data =
325  457  545  489  685  540  596  505  550  563
274  592  787  830  549  574  545  563  569  765
596  218  492  660  868  568  649  685  565  625
507  369  442  465  860  565  655  618  586  525
642  191  492  705  874  527  624  767  552  578
155  640  750  727  545  598  543  511  574  735
432  433  515  566  782  590  638  589  576  599
306  530  691  652  606  523  545  565  565  681
226  651  735  671  550  595  570  526  561  708
337  555  601  542  641  567  585  502  573  660
313  566  580  461  699  605  625  521  580  576
506  302  528  555  811  558  616  600  559  604
data[0, 0]: 325
data[:, 1]: [457, 592, 218, 369, 191, 640, 433, 530, 651, 555, 566, 302]
data[10, 3]: 461
data[7]: [306, 530, 691, 652, 606, 523, 545, 565, 565, 681]
data[0, 2]: 545
data[4, 9]: 578
data[5, 9]: 735
data[4]: [642, 191, 492, 705, 874, 527, 624, 767, 552, 578]
data[1, 3]: 830
data[1, 4]: 549
data[8, 5]: 595
data[3, 6]: 655
data[2, 3]: 660
data[3, 8]: 586
data[5]: [155, 640, 750, 727, 545, 598, 543, 511, 574, 735]
data[:, 4]: [685, 549, 868, 860, 874, 545, 782, 606, 550, 641, 699, 811]
data[5, 0]: 155
data[9, 6]: 585
data[8]: [226, 651, 735, 671, 550, 595, 570, 526, 561, 708]
data[3]: [507, 369, 442, 465, 860, 565, 655, 618, 586, 525]
data[8, 1]: 651
data[8, 7]: 526
data[1, 6]: 545
data[2]: [596, 218, 492, 660, 868, 568, 649, 685, 565, 625]
data[7, 7]: 565
data[3, 2]: 442
data[9, 9]: 660
data[0, 8]: 550
data[4, 8]: 552
data[10, 7]: 521
data[2, 2]: 492
data[6, 1]: 433
data[:, 6]: [596, 545, 649, 655, 624, 543, 638, 545, 570, 585, 625, 616]
data[8, 0]: 226
data[3, 0]: 507

W =
[[ -20.24   28.90   44.92  -24.31   91.22  -59.06   13.37    8.20   16.10
   -24.48   27.89  -27.76   24.92  -14.26  136.28  145.43]
 [ -32.34    4.40  -31.35  100.69   24.03  -14.14  -26.66   15.75   15.28
   -40.71   47.57    4.21   45.78  -50.67  114.16  -60.17]
 [   6.15  -32.67   48.84   19.86    8.13   11.64   55.18  -46.89   40.60
    83.47  -93.11   49.89    1.22  -14.70   -3.00   10.64]
 [ -83.11  -58.23   90.66    9.86   32.53   18.09   35.04  -32.76   -0.70
    16.88   66.29   53.33   18.00   24.38 -178.12   53.80]
 [ -40.35  -45.19   88.78  126.18  105.62  -51.55   96.85  -65.65   18.88
   -70.57   33.12    8.39   47.07    5.17   54.56  108.40]
 [ -35.15   82.11   29.45    3.03   64.62    8.43  -70.52   95.12   -1.41
    37.34  104.52  -43.67  -76.73 -105.29  182.86  -38.30]
 [  47.35 -108.88    4.15   21.33   38.80  -99.26  105.75    9.60   24.83
    77.34   26.34 -141.21   10.18  -10.04 -165.98   -8.30]
 [  -7.68  185.82  -14.80   81.32   70.58  -22.53   32.92 -111.75   24.49
    36.59   -1.91   92.24  -63.05   79.97   29.62 -104.64]
 [   7.68    4.23   92.16 -101.37   -6.78   54.60   50.11  -77.30    8.95
   105.94  -23.44   75.97  -63.39  -18.36   97.70  137.92]
 [ -50.00   20.67   95.31   21.03   -3.89  -19.73   -1.44   79.66  -14.71
   -46.62 -129.04  -53.59  -45.96   82.26   81.95   13.54]]
W[0, -16] = -20.24
W[-6, -6] = 33.12
W[:, 3] = [-24.31, 100.69, 19.86, 9.86, 126.18, 3.03, 21.33, 81.32, -101.37, 21.03]
W[4, 3] = 126.18
W[9, 10] = -129.04
W[-10] = [-20.24, 28.90, 44.92, -24.31, 91.22, -59.06, 13.37, 8.20, 16.10, -24.48, 27.89, -27.76, 24.92, -14.26, 136.28, 145.43]
W[2, 12] = 1.22
W[:, 13] = [-14.26, -50.67, -14.70, 24.38, 5.17, -105.29, -10.04, 79.97, -18.36, 82.26]
W[-8, 4] = 8.13
W[-10, -9] = 8.20
W[-10, -12] = 91.22
W[-5, -14] = 29.45
W[:, -2] = [136.28, 114.16, -3.00, -178.12, 54.56, 182.86, -165.98, 29.62, 97.70, 81.95]
W[-2, -14] = 92.16
W[8] = [7.68, 4.23, 92.16, -101.37, -6.78, 54.60, 50.11, -77.30, 8.95, 105.94, -23.44, 75.97, -63.39, -18.36, 97.70, 137.92]
W[5, -1] = -38.30
W[9, 7] = 79.66
W[8, 7] = -77.30
W[-8, -8] = 40.60
W[:, 10] = [27.89, 47.57, -93.11, 66.29, 33.12, 104.52, 26.34, -1.91, -23.44, -129.04]
W[-1, 3] = 21.03
W[5, -15] = 82.11
W[4, -9] = -65.65
W[:, -11] = [-59.06, -14.14, 11.64, 18.09, -51.55, 8.43, -99.26, -22.53, 54.60, -19.73]
W[5, 12] = -76.73
W[-9, 4] = 24.03
W[-6] = [-40.35, -45.19, 88.78, 126.18, 105.62, -51.55, 96.85, -65.65, 18.88, -70.57, 33.12, 8.39, 47.07, 5.17, 54.56, 108.40]
W[-2, -11] = 54.60
W[7] = [-7.68, 185.82, -14.80, 81.32, 70.58, -22.53, 32.92, -111.75, 24.49, 36.59, -1.91, 92.24, -63.05, 79.97, 29.62, -104.64]
W[2, -5] = 49.89
W[-2, 9] = 105.94
W[:, 15] = [145.43, -60.17, 10.64, 53.80, 108.40, -38.30, -8.30, -104.64, 137.92, 13.54]
W[-5, -10] = -70.52
W[7, -15] = 185.82
W[-7, 4] = 32.53
